In the rows, 100 means zero.
Each path is a new rotation, seen through one point. The rows after it are directions, each followed by how far the rotation turns it, in degrees each step (0 if it stays put).
Each turn is a multiple of 5 degrees from 10 to 175, or 0.
Each row of a path follows its step; steps can be skipped.
Path 1:
step 0: 104, 74, 104, 91, 98, 103, 132, 115, 36, 99, 101, 92, 101, 98, 78, 88, 80, 88, 69, 130, 105, 98, 113, 101, 114, 116, 86, 117, 128, 85, 57, 86, 80, 98, 91, 98, 73, 109, 86, 104, 74, 99, 107, 115, 116, 105, 144, 159, 110, 55, 107, 119, 110, 93, 120, 85, 97, 93, 136, 69, 131, 129, 88, 93, 140, 119, 109, 87, 86, 127, 143, 85, 124, 78, 117, 87, 64, 87, 65
step 3: 115, 94, 98, 84, 125, 125, 103, 137, 65, 88, 96, 78, 74, 75, 93, 85, 80, 88, 109, 109, 84, 56, 68, 104, 80, 114, 89, 108, 127, 62, 56, 115, 57, 86, 119, 103, 80, 99, 109, 95, 99, 82, 87, 111, 85, 122, 135, 133, 74, 79, 107, 94, 131, 78, 114, 75, 151, 67, 122, 84, 84, 138, 80, 88, 116, 109, 97, 95, 108, 93, 113, 134, 91, 87, 133, 148, 78, 101, 83
step 6: 121, 71, 103, 66, 134, 106, 80, 116, 69, 69, 125, 87, 118, 56, 115, 79, 94, 98, 92, 136, 98, 85, 55, 127, 105, 111, 85, 97, 88, 80, 65, 73, 87, 143, 115, 89, 74, 117, 132, 91, 82, 125, 101, 137, 103, 122, 131, 127, 123, 81, 113, 101, 119, 70, 94, 91, 90, 104, 112, 77, 91, 138, 63, 97, 128, 131, 96, 110, 110, 53, 114, 87, 119, 85, 122, 83, 81, 101, 98
step 7: 125, 111, 118, 113, 139, 119, 97, 137, 108, 106, 98, 79, 142, 71, 87, 78, 89, 119, 126, 86, 121, 77, 97, 126, 58, 80, 87, 89, 65, 66, 86, 98, 88, 85, 92, 76, 84, 69, 86, 63, 103, 86, 112, 99, 108, 65, 101, 116, 87, 89, 93, 123, 96, 104, 58, 125, 77, 80, 125, 91, 84, 131, 89, 120, 148, 138, 120, 130, 109, 118, 129, 80, 121, 80, 125, 120, 85, 98, 65
step 8: 135, 96, 82, 80, 83, 100, 110, 159, 87, 124, 84, 88, 100, 103, 79, 91, 66, 86, 76, 81, 75, 99, 85, 110, 87, 79, 128, 67, 101, 64, 97, 83, 103, 66, 76, 104, 47, 109, 97, 97, 90, 101, 65, 104, 102, 113, 172, 110, 70, 87, 89, 91, 98, 96, 83, 110, 88, 117, 153, 115, 93, 150, 82, 119, 122, 112, 127, 100, 66, 91, 89, 109, 91, 96, 110, 120, 99, 95, 125
step 9: 109, 99, 71, 106, 103, 65, 94, 108, 63, 69, 127, 87, 92, 44, 57, 81, 89, 123, 64, 119, 106, 76, 100, 124, 79, 94, 93, 131, 102, 80, 69, 108, 114, 106, 101, 92, 80, 120, 107, 98, 72, 104, 84, 121, 95, 147, 117, 114, 99, 85, 107, 109, 157, 107, 119, 94, 87, 52, 134, 89, 49, 120, 65, 130, 123, 121, 111, 93, 93, 103, 111, 119, 103, 126, 108, 110, 94, 78, 103
step 15: 103, 134, 88, 87, 130, 89, 82, 102, 44, 91, 105, 104, 116, 51, 86, 109, 83, 99, 105, 133, 98, 99, 104, 97, 84, 74, 116, 83, 84, 79, 38, 118, 94, 101, 127, 86, 124, 100, 75, 94, 100, 112, 82, 87, 92, 131, 124, 145, 116, 74, 139, 84, 114, 70, 80, 97, 96, 112, 144, 92, 59, 107, 87, 133, 121, 91, 141, 115, 105, 98, 115, 78, 124, 122, 84, 118, 61, 100, 101
step 17: 106, 125, 74, 122, 103, 118, 144, 130, 55, 93, 76, 107, 118, 95, 86, 90, 117, 97, 80, 128, 132, 104, 70, 108, 114, 67, 91, 77, 126, 93, 79, 74, 93, 87, 65, 70, 99, 92, 78, 104, 91, 88, 116, 151, 93, 102, 146, 126, 102, 89, 69, 68, 101, 149, 121, 84, 92, 95, 151, 97, 88, 129, 95, 134, 120, 135, 89, 103, 103, 113, 103, 95, 110, 63, 122, 104, 90, 87, 121
step 27: 137, 127, 92, 88, 91, 105, 113, 129, 90, 126, 140, 102, 136, 84, 78, 103, 108, 78, 114, 91, 60, 68, 89, 102, 102, 110, 87, 100, 102, 84, 89, 60, 119, 97, 120, 103, 82, 100, 102, 86, 83, 128, 110, 135, 72, 138, 122, 106, 95, 92, 86, 88, 111, 72, 68, 107, 90, 88, 132, 114, 78, 144, 47, 136, 140, 117, 121, 81, 103, 86, 156, 98, 102, 116, 117, 91, 84, 90, 134
Directions:
100, 97, 96, 100, 103, 101, 102, 107, 102, 104, 96, 104, 95, 101, 100, 100, 97, 94, 107, 108, 104, 101, 107, 96, 103, 95, 100, 100, 107, 102, 98, 98, 93, 105, 96, 89, 104, 95, 92, 110, 108, 98, 98, 101, 96, 102, 97, 105, 98, 102, 108, 93, 108, 102, 104, 98, 108, 103, 105, 100, 111, 93, 99, 93, 96, 109, 92, 98, 102, 96, 108, 98, 94, 93, 93, 100, 91, 113, 91
20
93, 96, 99, 93, 108, 97, 108, 102, 97, 100, 104, 93, 95, 98, 110, 92, 98, 93, 94, 96, 105, 99, 100, 99, 92, 106, 95, 93, 107, 99, 108, 99, 94, 100, 105, 95, 94, 94, 99, 90, 105, 118, 92, 91, 104, 98, 101, 98, 106, 106, 93, 99, 100, 109, 97, 97, 101, 93, 99, 103, 101, 101, 102, 94, 97, 105, 108, 102, 106, 98, 102, 103, 96, 102, 105, 98, 94, 97, 102
20
92, 101, 100, 105, 114, 95, 90, 97, 100, 97, 100, 92, 97, 103, 102, 107, 96, 108, 96, 102, 106, 99, 101, 105, 98, 96, 98, 108, 106, 96, 99, 98, 109, 102, 94, 95, 102, 103, 103, 94, 109, 100, 101, 108, 102, 102, 99, 108, 105, 90, 100, 94, 94, 108, 103, 103, 104, 104, 93, 100, 87, 103, 98, 105, 93, 99, 93, 102, 101, 94, 95, 109, 106, 100, 99, 100, 89, 101, 94
130
100, 110, 103, 96, 104, 102, 95, 98, 97, 96, 102, 96, 107, 97, 99, 94, 105, 105, 99, 104, 99, 98, 98, 108, 102, 98, 92, 101, 96, 108, 100, 92, 96, 106, 95, 92, 110, 103, 91, 103, 99, 104, 95, 93, 103, 103, 90, 99, 102, 110, 93, 105, 106, 101, 98, 103, 103, 98, 106, 89, 99, 101, 113, 115, 97, 104, 100, 101, 93, 101, 89, 101, 97, 97, 97, 108, 102, 103, 100
135
105, 96, 93, 96, 98, 100, 107, 98, 100, 105, 101, 100, 101, 99, 104, 106, 101, 100, 91, 101, 95, 105, 96, 108, 104, 96, 102, 94, 100, 107, 100, 101, 102, 96, 102, 97, 105, 114, 100, 103, 98, 100, 98, 101, 106, 93, 106, 104, 110, 96, 99, 104, 99, 107, 96, 95, 105, 108, 99, 90, 98, 104, 100, 100, 106, 102, 100, 103, 101, 104, 103, 90, 100, 102, 91, 86, 87, 109, 114
170
99, 100, 111, 103, 104, 88, 107, 108, 95, 94, 89, 103, 103, 104, 96, 97, 107, 100, 97, 90, 103, 101, 103, 109, 97, 90, 98, 107, 102, 104, 95, 104, 103, 94, 96, 102, 104, 102, 98, 105, 99, 107, 97, 100, 106, 104, 104, 101, 109, 101, 99, 101, 103, 93, 105, 101, 94, 102, 100, 105, 101, 102, 102, 91, 100, 100, 96, 106, 94, 100, 108, 114, 96, 95, 94, 94, 110, 102, 105
90
Path 2:
step 2: 142, 71, 68, 65, 140, 92, 81, 110, 110, 118, 108, 85, 121, 102, 70, 99, 93, 122, 128, 116, 78, 101, 104, 81, 79, 93, 95, 101, 86, 101, 118, 111, 101, 151, 101, 127, 78, 95, 117, 90, 86, 58, 161, 76, 89, 137, 98, 71, 59, 83, 101, 90, 108, 83, 92, 123, 98, 142, 74, 119, 93, 47, 80, 84, 149, 123, 99, 132, 94, 107, 133, 105, 105, 100, 78, 82, 95, 134, 79
step 4: 106, 100, 119, 101, 109, 80, 124, 132, 105, 83, 147, 132, 114, 103, 81, 79, 50, 132, 145, 114, 107, 123, 131, 94, 131, 49, 74, 93, 125, 101, 59, 100, 132, 106, 74, 134, 53, 119, 115, 98, 93, 95, 114, 69, 108, 123, 115, 161, 102, 120, 51, 90, 86, 116, 68, 108, 86, 106, 95, 101, 91, 69, 96, 104, 106, 105, 74, 113, 73, 108, 113, 111, 110, 95, 96, 120, 85, 59, 103
step 5: 99, 102, 54, 84, 134, 58, 106, 101, 126, 81, 108, 101, 57, 130, 117, 81, 152, 97, 106, 70, 125, 129, 95, 101, 77, 92, 111, 105, 101, 130, 55, 110, 91, 36, 71, 144, 124, 116, 131, 111, 93, 110, 100, 108, 79, 121, 85, 127, 75, 94, 115, 94, 109, 84, 94, 88, 84, 129, 139, 128, 94, 83, 116, 109, 123, 79, 123, 121, 111, 85, 126, 146, 128, 101, 99, 127, 115, 106, 88
step 7: 149, 100, 79, 87, 145, 67, 70, 104, 94, 128, 104, 103, 155, 68, 104, 78, 116, 85, 96, 105, 104, 110, 123, 95, 122, 115, 105, 95, 74, 97, 78, 128, 110, 76, 111, 111, 105, 148, 122, 92, 115, 96, 88, 89, 116, 82, 64, 135, 71, 115, 105, 64, 137, 81, 67, 95, 118, 82, 104, 155, 113, 152, 111, 96, 128, 115, 94, 66, 97, 101, 127, 125, 55, 72, 88, 96, 95, 93, 109
step 12: 127, 118, 67, 94, 111, 110, 97, 115, 70, 96, 123, 85, 84, 90, 145, 147, 109, 127, 148, 91, 101, 78, 93, 91, 132, 57, 96, 62, 111, 85, 81, 108, 82, 71, 87, 69, 79, 117, 106, 104, 82, 85, 93, 145, 102, 92, 55, 71, 127, 68, 119, 127, 104, 94, 95, 72, 90, 108, 79, 123, 74, 96, 103, 116, 164, 111, 137, 111, 65, 99, 122, 84, 75, 73, 82, 107, 123, 111, 91
step 15: 120, 147, 110, 87, 143, 116, 97, 133, 134, 85, 95, 102, 118, 92, 112, 93, 95, 121, 126, 137, 135, 89, 92, 102, 104, 60, 85, 91, 124, 121, 98, 73, 110, 132, 55, 81, 135, 101, 119, 64, 128, 99, 129, 59, 93, 97, 100, 109, 80, 108, 78, 116, 118, 75, 99, 115, 95, 121, 86, 135, 86, 74, 115, 71, 132, 78, 118, 143, 65, 94, 79, 108, 133, 110, 136, 102, 69, 78, 65
step 16: 133, 116, 75, 100, 99, 103, 104, 102, 103, 100, 105, 103, 93, 71, 89, 121, 126, 104, 147, 95, 92, 129, 100, 115, 134, 88, 157, 61, 55, 110, 91, 127, 101, 84, 100, 76, 119, 111, 135, 91, 75, 133, 72, 75, 83, 129, 116, 118, 79, 116, 115, 75, 117, 73, 107, 73, 78, 142, 109, 137, 115, 77, 80, 122, 127, 75, 142, 91, 131, 118, 110, 89, 112, 71, 98, 128, 88, 83, 150
step 17: 130, 140, 135, 81, 130, 66, 132, 93, 95, 76, 127, 100, 99, 91, 107, 49, 90, 115, 117, 113, 68, 84, 93, 81, 127, 129, 101, 97, 90, 86, 82, 69, 100, 85, 107, 128, 108, 121, 81, 130, 58, 68, 127, 53, 119, 104, 128, 65, 119, 81, 72, 86, 103, 108, 85, 120, 107, 110, 53, 141, 66, 71, 95, 86, 131, 85, 106, 114, 109, 136, 137, 120, 89, 84, 92, 118, 79, 102, 99
step 18: 112, 80, 89, 79, 111, 78, 119, 91, 105, 82, 59, 101, 89, 116, 105, 81, 68, 71, 91, 119, 108, 135, 92, 98, 104, 96, 107, 101, 77, 104, 118, 141, 60, 101, 91, 103, 91, 94, 100, 82, 92, 87, 107, 73, 89, 108, 41, 140, 79, 80, 80, 62, 117, 92, 82, 98, 116, 157, 140, 150, 79, 99, 93, 96, 167, 132, 112, 93, 84, 81, 146, 72, 90, 100, 75, 112, 117, 113, 79
Directions:
109, 100, 100, 103, 95, 102, 108, 99, 95, 100, 93, 92, 110, 106, 100, 97, 101, 103, 100, 103, 95, 105, 96, 92, 90, 99, 91, 94, 96, 104, 97, 98, 97, 113, 110, 104, 100, 100, 107, 101, 103, 113, 96, 110, 105, 93, 97, 111, 102, 94, 100, 100, 98, 102, 108, 100, 98, 106, 93, 99, 99, 99, 94, 97, 100, 101, 96, 105, 96, 97, 100, 112, 100, 97, 106, 102, 100, 99, 102
65
98, 96, 95, 101, 89, 105, 99, 101, 97, 100, 95, 101, 95, 94, 100, 110, 84, 98, 104, 98, 99, 102, 98, 114, 108, 101, 100, 91, 105, 103, 93, 102, 98, 102, 101, 106, 91, 105, 103, 101, 91, 109, 105, 95, 98, 98, 109, 102, 106, 93, 110, 100, 91, 93, 97, 103, 103, 97, 99, 100, 103, 103, 97, 96, 103, 108, 106, 105, 94, 100, 100, 101, 100, 104, 101, 104, 101, 111, 102
170
96, 101, 105, 104, 101, 104, 99, 101, 107, 104, 98, 94, 102, 96, 92, 101, 100, 101, 100, 101, 118, 112, 99, 97, 99, 90, 93, 110, 103, 101, 98, 97, 96, 93, 94, 107, 99, 94, 95, 95, 102, 103, 94, 92, 103, 98, 108, 105, 106, 99, 108, 105, 101, 101, 96, 92, 95, 101, 100, 97, 97, 95, 97, 97, 102, 94, 95, 98, 102, 94, 95, 103, 107, 113, 102, 104, 103, 95, 108
70
90, 98, 108, 100, 101, 100, 90, 98, 93, 101, 109, 93, 92, 100, 97, 109, 93, 95, 100, 97, 102, 104, 100, 92, 89, 94, 99, 103, 104, 94, 109, 101, 102, 103, 106, 104, 92, 97, 102, 102, 99, 95, 101, 106, 101, 113, 93, 100, 100, 88, 94, 99, 95, 102, 107, 97, 102, 95, 98, 103, 94, 99, 90, 94, 107, 109, 101, 102, 105, 106, 101, 96, 98, 101, 99, 92, 104, 100, 104
40
103, 101, 96, 100, 99, 102, 94, 100, 95, 97, 114, 97, 100, 108, 96, 97, 102, 100, 98, 95, 99, 94, 88, 107, 110, 109, 94, 107, 100, 102, 102, 90, 96, 99, 103, 105, 99, 106, 102, 80, 102, 96, 98, 103, 96, 97, 97, 107, 102, 99, 101, 105, 98, 102, 101, 95, 92, 102, 105, 106, 101, 108, 96, 99, 99, 99, 100, 92, 95, 98, 99, 102, 94, 102, 102, 91, 110, 106, 96
55
93, 97, 102, 99, 104, 99, 106, 100, 106, 95, 97, 92, 101, 87, 103, 94, 99, 103, 103, 106, 94, 99, 98, 103, 106, 93, 102, 97, 107, 99, 105, 99, 100, 104, 103, 105, 102, 95, 104, 90, 95, 102, 98, 104, 88, 100, 104, 93, 98, 98, 88, 88, 97, 105, 100, 109, 97, 107, 98, 109, 102, 97, 94, 107, 106, 88, 100, 101, 100, 98, 101, 103, 110, 104, 94, 95, 103, 104, 106
25
105, 99, 107, 106, 97, 95, 100, 103, 106, 110, 104, 93, 101, 111, 107, 100, 96, 107, 93, 99, 98, 111, 105, 104, 110, 106, 101, 95, 110, 97, 95, 99, 100, 99, 99, 110, 96, 97, 95, 101, 94, 100, 103, 100, 107, 95, 101, 105, 98, 98, 93, 92, 106, 103, 98, 105, 104, 96, 98, 97, 103, 105, 100, 97, 100, 92, 104, 96, 113, 102, 101, 94, 98, 93, 111, 93, 104, 94, 100
110
Path 3:
step 1: 43, 74, 126, 58, 143, 74, 109, 99, 95, 123, 81, 131, 100, 100, 76, 93, 98, 104, 141, 85, 114, 117, 95, 100, 110, 94, 86, 101, 82, 145, 123, 134, 137, 101, 80, 84, 107, 105, 136, 117, 103, 154, 110, 167, 107, 100, 98, 116, 139, 99, 134, 152, 85, 72, 92, 101, 125, 112, 118, 72, 99, 100, 68, 82, 85, 115, 113, 74, 125, 120, 153, 99, 100, 129, 119, 100, 114, 114, 76
step 4: 92, 81, 125, 110, 108, 84, 45, 116, 83, 99, 91, 97, 128, 134, 99, 74, 148, 103, 96, 70, 112, 168, 123, 82, 149, 110, 45, 71, 123, 96, 133, 103, 80, 108, 55, 108, 101, 93, 60, 133, 80, 111, 93, 104, 97, 94, 118, 71, 87, 91, 116, 86, 130, 101, 113, 92, 123, 83, 119, 92, 139, 113, 71, 107, 86, 70, 74, 112, 123, 45, 116, 58, 98, 77, 129, 90, 108, 98, 111
step 11: 124, 116, 88, 73, 103, 66, 74, 133, 91, 94, 136, 145, 119, 108, 60, 122, 105, 94, 96, 118, 54, 106, 147, 90, 89, 143, 112, 104, 111, 71, 91, 108, 125, 65, 67, 123, 94, 85, 96, 155, 80, 114, 34, 92, 103, 84, 117, 124, 132, 107, 122, 83, 109, 96, 86, 60, 108, 98, 116, 55, 69, 125, 90, 51, 102, 100, 88, 106, 92, 59, 91, 117, 82, 82, 100, 121, 95, 64, 77
step 12: 83, 50, 119, 76, 98, 91, 88, 71, 79, 66, 86, 149, 91, 110, 65, 120, 137, 92, 111, 100, 82, 120, 92, 69, 108, 121, 62, 45, 84, 81, 141, 77, 64, 104, 77, 76, 108, 97, 83, 108, 112, 96, 93, 130, 108, 117, 115, 88, 141, 91, 88, 108, 71, 144, 140, 142, 122, 114, 71, 64, 95, 90, 125, 101, 107, 116, 104, 84, 73, 79, 127, 83, 76, 142, 111, 72, 148, 120, 104
step 15: 81, 112, 115, 96, 102, 55, 70, 118, 122, 97, 98, 126, 132, 88, 83, 74, 106, 87, 88, 98, 122, 114, 94, 94, 98, 115, 118, 113, 99, 153, 112, 86, 122, 105, 80, 74, 128, 79, 81, 103, 71, 124, 95, 66, 102, 90, 137, 119, 121, 66, 117, 124, 153, 95, 121, 84, 88, 101, 97, 47, 91, 117, 37, 79, 77, 112, 90, 107, 74, 56, 119, 156, 79, 123, 161, 110, 129, 112, 78
step 19: 151, 84, 85, 79, 115, 80, 131, 78, 97, 92, 98, 90, 145, 64, 73, 82, 105, 88, 97, 62, 118, 46, 100, 90, 105, 110, 107, 76, 76, 136, 77, 115, 142, 85, 90, 89, 82, 81, 106, 127, 105, 130, 104, 131, 87, 108, 123, 97, 134, 111, 125, 101, 106, 89, 106, 100, 141, 109, 116, 45, 76, 117, 85, 81, 76, 149, 61, 94, 67, 80, 98, 83, 104, 161, 123, 110, 129, 58, 91
step 21: 120, 68, 122, 95, 98, 62, 96, 85, 102, 59, 110, 83, 110, 111, 64, 118, 148, 56, 117, 83, 97, 98, 154, 97, 135, 115, 40, 81, 83, 120, 89, 132, 138, 75, 74, 115, 117, 71, 83, 87, 105, 88, 135, 143, 115, 73, 95, 77, 86, 88, 102, 82, 81, 116, 127, 107, 127, 127, 71, 130, 94, 122, 76, 86, 89, 123, 99, 100, 110, 106, 99, 60, 111, 111, 173, 84, 88, 102, 93
step 22: 64, 131, 129, 85, 101, 62, 74, 115, 46, 119, 52, 115, 122, 111, 69, 80, 88, 154, 122, 56, 98, 138, 93, 113, 116, 107, 86, 109, 96, 107, 128, 107, 99, 71, 45, 124, 81, 113, 132, 149, 76, 155, 101, 124, 116, 76, 62, 96, 127, 108, 89, 97, 91, 89, 95, 42, 90, 98, 100, 107, 125, 91, 94, 101, 61, 110, 108, 96, 94, 88, 98, 107, 95, 102, 114, 107, 117, 58, 119
step 24: 104, 108, 132, 61, 122, 91, 87, 80, 78, 115, 85, 136, 85, 76, 66, 50, 117, 97, 117, 69, 87, 132, 103, 74, 103, 128, 73, 70, 78, 96, 128, 107, 95, 126, 83, 112, 122, 105, 88, 140, 103, 112, 95, 143, 127, 76, 149, 118, 158, 129, 109, 101, 109, 113, 112, 118, 121, 137, 102, 73, 65, 75, 98, 97, 116, 86, 106, 117, 60, 88, 116, 133, 80, 152, 94, 90, 149, 72, 86
Directions:
95, 105, 101, 100, 108, 103, 108, 107, 101, 102, 97, 106, 103, 104, 103, 100, 91, 99, 99, 89, 102, 98, 95, 103, 92, 108, 108, 101, 102, 101, 103, 107, 105, 96, 106, 102, 100, 94, 104, 99, 99, 101, 98, 95, 96, 96, 99, 103, 104, 106, 93, 106, 95, 105, 100, 92, 100, 88, 95, 106, 103, 105, 92, 103, 98, 96, 95, 93, 110, 107, 111, 89, 108, 106, 105, 97, 103, 95, 108
85
103, 103, 90, 104, 112, 105, 102, 95, 105, 93, 100, 91, 97, 101, 99, 102, 106, 105, 105, 99, 101, 102, 92, 104, 103, 95, 95, 94, 101, 101, 100, 109, 109, 101, 104, 92, 101, 104, 93, 96, 99, 113, 100, 99, 98, 111, 106, 91, 102, 96, 98, 101, 111, 101, 99, 94, 101, 105, 108, 112, 104, 102, 95, 99, 90, 102, 93, 100, 97, 100, 107, 99, 98, 92, 99, 107, 102, 98, 101
25
99, 102, 100, 99, 90, 100, 100, 97, 99, 106, 107, 104, 93, 103, 87, 103, 100, 99, 109, 100, 91, 91, 92, 98, 89, 107, 97, 96, 99, 95, 101, 100, 102, 101, 104, 109, 96, 102, 100, 94, 105, 104, 96, 103, 109, 93, 100, 104, 102, 99, 96, 89, 100, 109, 100, 101, 89, 104, 94, 102, 103, 86, 98, 96, 92, 96, 94, 108, 101, 98, 108, 101, 94, 95, 100, 102, 100, 96, 99
25
104, 97, 102, 99, 94, 94, 101, 91, 103, 100, 91, 99, 100, 94, 99, 88, 93, 88, 98, 92, 110, 107, 104, 96, 98, 102, 98, 112, 111, 93, 103, 101, 102, 98, 101, 101, 100, 96, 100, 95, 98, 104, 94, 100, 100, 101, 100, 97, 103, 94, 104, 103, 101, 94, 101, 88, 94, 107, 104, 103, 95, 93, 96, 102, 104, 99, 104, 109, 99, 92, 107, 94, 93, 102, 91, 102, 105, 101, 106
160
104, 93, 94, 98, 92, 99, 102, 107, 106, 101, 96, 98, 95, 97, 110, 96, 99, 100, 95, 96, 95, 101, 104, 89, 93, 106, 102, 81, 100, 102, 102, 103, 99, 111, 92, 105, 101, 98, 107, 98, 105, 100, 97, 94, 98, 107, 100, 103, 101, 97, 99, 101, 111, 104, 102, 93, 107, 95, 93, 92, 94, 100, 99, 99, 91, 100, 104, 98, 94, 92, 98, 102, 108, 94, 95, 101, 102, 99, 103
90
98, 98, 103, 111, 95, 95, 102, 97, 97, 100, 93, 100, 99, 100, 96, 96, 100, 100, 98, 99, 103, 103, 92, 96, 104, 97, 100, 100, 99, 105, 102, 103, 109, 102, 99, 97, 111, 96, 114, 91, 109, 103, 107, 103, 101, 100, 114, 98, 111, 100, 98, 94, 98, 105, 99, 100, 91, 90, 105, 96, 96, 96, 110, 102, 105, 106, 99, 93, 94, 110, 92, 102, 94, 102, 106, 102, 107, 96, 99
155
